(in the rows, 128 means zero)
The rows below fall into families. The same turns and mirrors carry the whole set onto itself and the rows of a family onto each other. For each named row, which other rows are in its family? Write them in the order they are listed.
These 15 rows form 5 families of 3 rows each.
git: [118 114 140 110 154 107 135 153]
Vimiv: [116 149 129 143  97 133 136 160]
tume: [119 145 138 136  90 135 120 155]
lidul: [141 112 123 103 155 103 138 150]
Lugu: [174 115 125 155 124 114 128 106]
vuv: [134 116 126 104 159 106 133 148]
Sipet: [156 121 136 156 119 111 122  93]
vibaf: [146 116 120  93 152 114 126 146]
vagu: [110 145 133 138  94 133 119 154]
mufu: [166 129 129 152 119 123 127  94]
feku: [170 124 109 152 132 119 139 106]
dufoz: [165 124 121 153 118 118 132  94]
Gupez: [129 148 135 130  81 133 108 140]
rasi: [123 109 122  99 149 112 137 147]
paka: [121 161 137 140  94 133 120 144]

Same family as vuv: tume, dufoz
Same family as vagu: lidul, mufu
Same family as Sipet: Vimiv, vibaf

The rows below fall into families. The same turns and mirrors carry the whole set onto itself and the rows of a family onto each other. For each named row, which other rows are in its family? Write them in the order they are listed.
These 32 rows form 4 families of 8 rows each.
Pes: [107  76 162 120 131 158 109 156 129 132 139]
telev: [123 140 165 111 133 164 106 124 109 135 110]
Konuz: [129  83 135  78  90 152 121 131  83 128 133]
serob: [112  68 168 109 130 178 111 159 113 139 134]
dos: [ 96  94 170 100 106 183 134 103 107 170 126]
bep: [111 129 124  78 122 184 100  76  90 141 137]
Rul: [101  60 126  76 119 194  99  97 121 131 162]
lipi: [101  50 133  61 127 176 101 107 108 138 158]
zutof: [123 141 146 108 125 152 115 131  94 147 117]
rif: [115 117 135  74 125 181 104  67  91 149 141]
Dode: [ 97  51 138  80 129 192  95  99 121 125 155]
logar: [ 91  94 160 108 106 194 123 102 119 170 127]
guv: [112 123 129  63 129 162  96  73 105 135 133]
sader: [100  53 141  73 122 190 111 104 124 126 161]
reka: [109 117 132  66 125 181 106  72  84 134 139]
Boduk: [ 79 101 150  91 166 187  95 112 137 130 134]
tabo: [105  75 149 114 130 163 107 163 125 124 132]
gibib: [126 103 111  89 137 159  78 131  97 105 151]
mubog: [ 93  85 172  96 110 187 115  89 106 162 113]
tur: [ 87 112 141 112 163 186  85 108 132 139 147]
besef: [105  67 148 119 122 168 102 158 126 133 141]
zamu: [102  89 170 106 102 191 130 107 121 162 123]
Lok: [134  77 134  76  93 170 120 128  78 131 137]
porem: [ 86 114 150 112 162 175  91 102 138 142 136]
Taf: [120  99 124  85 150 155  81 125 105  97 152]
daki: [116 139 152 113 134 149 104 124  89 140 116]
datad: [115 137 146 122 125 158 104 135  97 145 115]
bugo: [ 87 110 158 107 165 187  94  97 130 139 145]
pepi: [129  85 131  85  80 166 118 125  84 137 132]
Favu: [131 105 126  77 150 153  92 144 111 112 153]
Vogag: [119 103 113  82 152 154  80 123  96 111 150]
vedim: [145  89 148  82  94 153 112 120  81 143 133]

Same family as gibib: bep, Rul, logar, tur, besef, datad, pepi
Same family as tabo: zutof, rif, Dode, zamu, Lok, porem, Vogag
Same family as lipi: telev, serob, guv, Boduk, mubog, Favu, vedim

The rows below fall into families. The same turns and mirrors carry the whole set onto itself and the rows of a family onto each other. For each named row, which other rows are in its family? Write them in the order they are listed.
These 18 rows form 3 families of 6 rows each.
mari: [108 141 139 149 121 149 162  99 148 113 126 163 150 122 172 104 120]
medi: [143 118 146 138 107 156 146 159 111 119 132 133  93  98 131 142 152]
nesar: [103 100 119 165  99 137 160 145 128 123 150 158 106 147 144 110 152]
vapa: [119 107 102 148  96 122 150 157 136 146 148 158 116 146 140 110  95]
legaf: [108 128 132 122 122 157 179 106 133 121 136 159 146 160 165 105 135]
zabi: [141 119 116 135 107 136 141 171 118 128 121 128 105  98 127 153  96]
Vaga: [143 115 133 177 110 123 149 141 137 121 141 148  95 140 139  95 143]
vasi: [137 143 119 104 125 152 154 139 121 124 113 130 142 101 146 153  82]
zolam: [150 143 140 124 121 157 174 122 141 101  99 143 156 111 150 135 136]
lede: [115 134 106 136 137 130 137 112  99 126 187 152 137 152 139  98 151]
bisep: [119 143 143 111 123 174 159 120 116 107 119 137 147  92 155 152 137]
tum: [109 128 101 120 114 135 162 126 139 138 137 159 155 149 158 113  82]
fafog: [148 143  98 116 140 128 127 147  96 126 148 120 136 105 121 150  99]
rufo: [142 121 125 173 101 132 137 160 127 106 132 144 118  90 128 139 155]
taleb: [126 128  81 130 128 114 139 133 113 140 171 147 143 156 133 108  99]
vitup: [165 161 119 126 146 130 124 117 100 114 160 137 148 103 127 121 148]
kipad: [145 139 112 119 149 144 138 131  84 104 152 116 135 114 121 148 159]
Sika: [129 140  95 158 155 116 142 106 110 103 159 138 155 148 134 109 145]

Same family as bisep: medi, nesar, legaf, lede, kipad
Same family as zabi: vapa, vasi, tum, fafog, taleb

The rows below fall into families. The same turns and mirrors carry the whole set onto itself and the rows of a family onto each other. For each named row, which other rows are in its family? Write them in the order they are listed.
These 16 rows form 4 families of 4 rows each.
Lelil: [147 136 143 120 165 124 117 115 110 125 153]
baf: [118 148 135 127 163 150 100 126 128  97 106]
gove: [140 137 122 119 176 143 116 130 142 111  89]
Muf: [138 156 113 159  98 116 130 126 134 163 141]
Babi: [160 145 126 126 157 120 147 127 120 138 161]
purop: [147 142 105 169 116 132 117 148 133 175 138]
zeli: [148 136 120 147 108 109 116 113 138 177 126]
Bovi: [125 151  99 168 133 157 105 162 144 140  95]
Pip: [133 154 119 125 174 148 134 143 134  97 112]
revi: [145 140 110 141 181 159 122 162 131 119 114]
lon: [111 166 108 158 116 147 118 140 149 122  93]
satil: [168 132 113 143 165 134 132 150 119 156 156]
mupo: [105 154 128 156 108 139  90 120 136 130 104]
Ditop: [168 127 130 117 164 115 130 116 125 147 140]
Fofef: [121 147 112 150 118 138 101 129 154 140  77]
Kuf: [134 142 136 146 110 113 104 109 119 157 151]

Same family as purop: Bovi, revi, satil
Same family as baf: Lelil, mupo, Kuf

The rows below fall into families. The same turns and mirrors carry the whole set onto itself and the rows of a family onto each other. For each named row, which other rows are in its family? Write them in the order they are listed.
These 40 rows form 10 families of 4 rows each.
Bem: [155 134 131 143 100 119 117 177 141 120]
vopiv: [137 139 141 109 104 116 119 148 127 125]
bepo: [131 116 141 186 122 151  96 137 138 143]
mal: [140 117 142 176 112 173 100 141 127 118]
mev: [153 159 136 171 129 162 128 116 109 182]
bog: [162 137 115 130 113 118 119 163 143 122]
Bama: [165 135 137 116 106 123 125 169 119 121]
gaz: [165 150 112 141 111 121 150 141  82 147]
rig: [151 157 125 173 122 174 124 109 114 170]
bure: [135 158 119 175 118 185 126 117 116 150]
sisan: [167 171 121 122 107 132 149 147 103 147]
mukoz: [134 123 140 172 130 162  88 121 134 141]
Vufid: [156 139 142 119 100 100 115 141 104 143]
pugom: [147 131 134 134 106 111 121 175 126 119]
bago: [136 148 137 189 110 164 122 109 119 167]
pup: [159 144 118 122 120 105 132 135 102 160]
lupit: [127 130 156 185 106 158 110 135 132 118]
mizal: [138 141 131 184 114 171 106 115 103 166]
Nupo: [148 157 127 123  99 121 148 121  93 151]
Nom: [172 159 125 135  75 138 148 137 105 154]
remup: [153 132 143 191 118 176 120 136 108 167]
Tesi: [159 164 126 134 101 130 165 131 105 155]
gibu: [154 138 133 118 104 119 141 157 125 113]
manok: [133 147 152 172 130 165  96 133 146 144]
dov: [145 122 160 166 121 144  84 152 130 142]
moga: [154 138 125 191 111 175 128 120  97 151]
Gabu: [169 166 124 142  94 140 164 134 117 158]
fiv: [134 147 129 187 117 177 112 150 137 128]
kires: [156 161 116 131  97 127 156 156  97 139]
vipo: [170 143 123 113  98 136 138 132  91 157]
tuk: [140 117 172 170 122 153 100 135 131 136]
disan: [146 139 140 182 107 190 135 129 128 140]
mebo: [126 141 121 188 123 170 141 130 118 158]
Kon: [141 118 147 171 114 158  82 149 131 133]
busa: [121 133 138 160 119 167  95 133 146 130]
Zeti: [135 160 129 181 131 161 122 131 106 176]
daz: [146 124 123 127 115 104 118 157 110 123]
ketar: [159 148 120 119 117 113 103 153 115 122]
pepov: [157 152 140 117  96 110 127 148 137 131]
seka: [173 144 112 139 100 116 149 158 103 155]

Same family as mebo: lupit, vipo, ketar
Same family as bago: bepo, Bama, sisan
Same family as Gabu: Bem, mev, dov
Same family as fiv: Vufid, pup, disan
Same family as Zeti: bog, Nom, tuk
Same family as gaz: vopiv, moga, busa
Same family as Tesi: rig, pugom, Kon

The rows below fall into families. The same turns and mirrors carry the whole set onto itself and the rows of a family onto each other. For each named row, which other rows are in its family? Write them in the order they are listed.
These 18 rows form 3 families of 6 rows each.
Beki: [103 125 122 143 104 175 145 129 177 115  87]
kod: [111 119 107 108  92 131  88 117 152 125 106]
nupeg: [111 123 113 138  96 167 151 133 183 118  92]
ruluk: [ 83 114 100 116  73 190 147 103 152 104 143]
gep: [102  82 107 104 105 175 123 144 134 137 151]
ganut: [110  81 100  99 111 173 127 133 134 148 150]
rige: [106 137  98 128 114 160 112  63 134 114 127]
zetog: [121 115  98 105  95 128  98 120 155 135 106]
fazi: [102 136  98 128 115 158 101  74 122 118 123]
deni: [110  99 119 150 144 173 147  92 143 155 125]
bapod: [123 112 113 145 154 182 145 106 145 141 121]
bonet: [ 97 125 110 141 109 154 122  54 140 124 131]
Kemi: [102 114 114 151  83 150 155 128 180 127 101]
Ret: [ 78 110 108 133  67 173 150  94 156 111 146]
pagug: [103  73 102 112 108 158 132 122 132 165 144]
seku: [113 104  99 121  87 118 110 120 154 150 107]
pel: [120 115 116 150 152 178 139 122 142 138 115]
disok: [ 76 111 104 116  80 198 143 108 139 108 140]

Same family as bonet: deni, Kemi, Ret, pagug, seku
Same family as rige: nupeg, ruluk, ganut, zetog, bapod

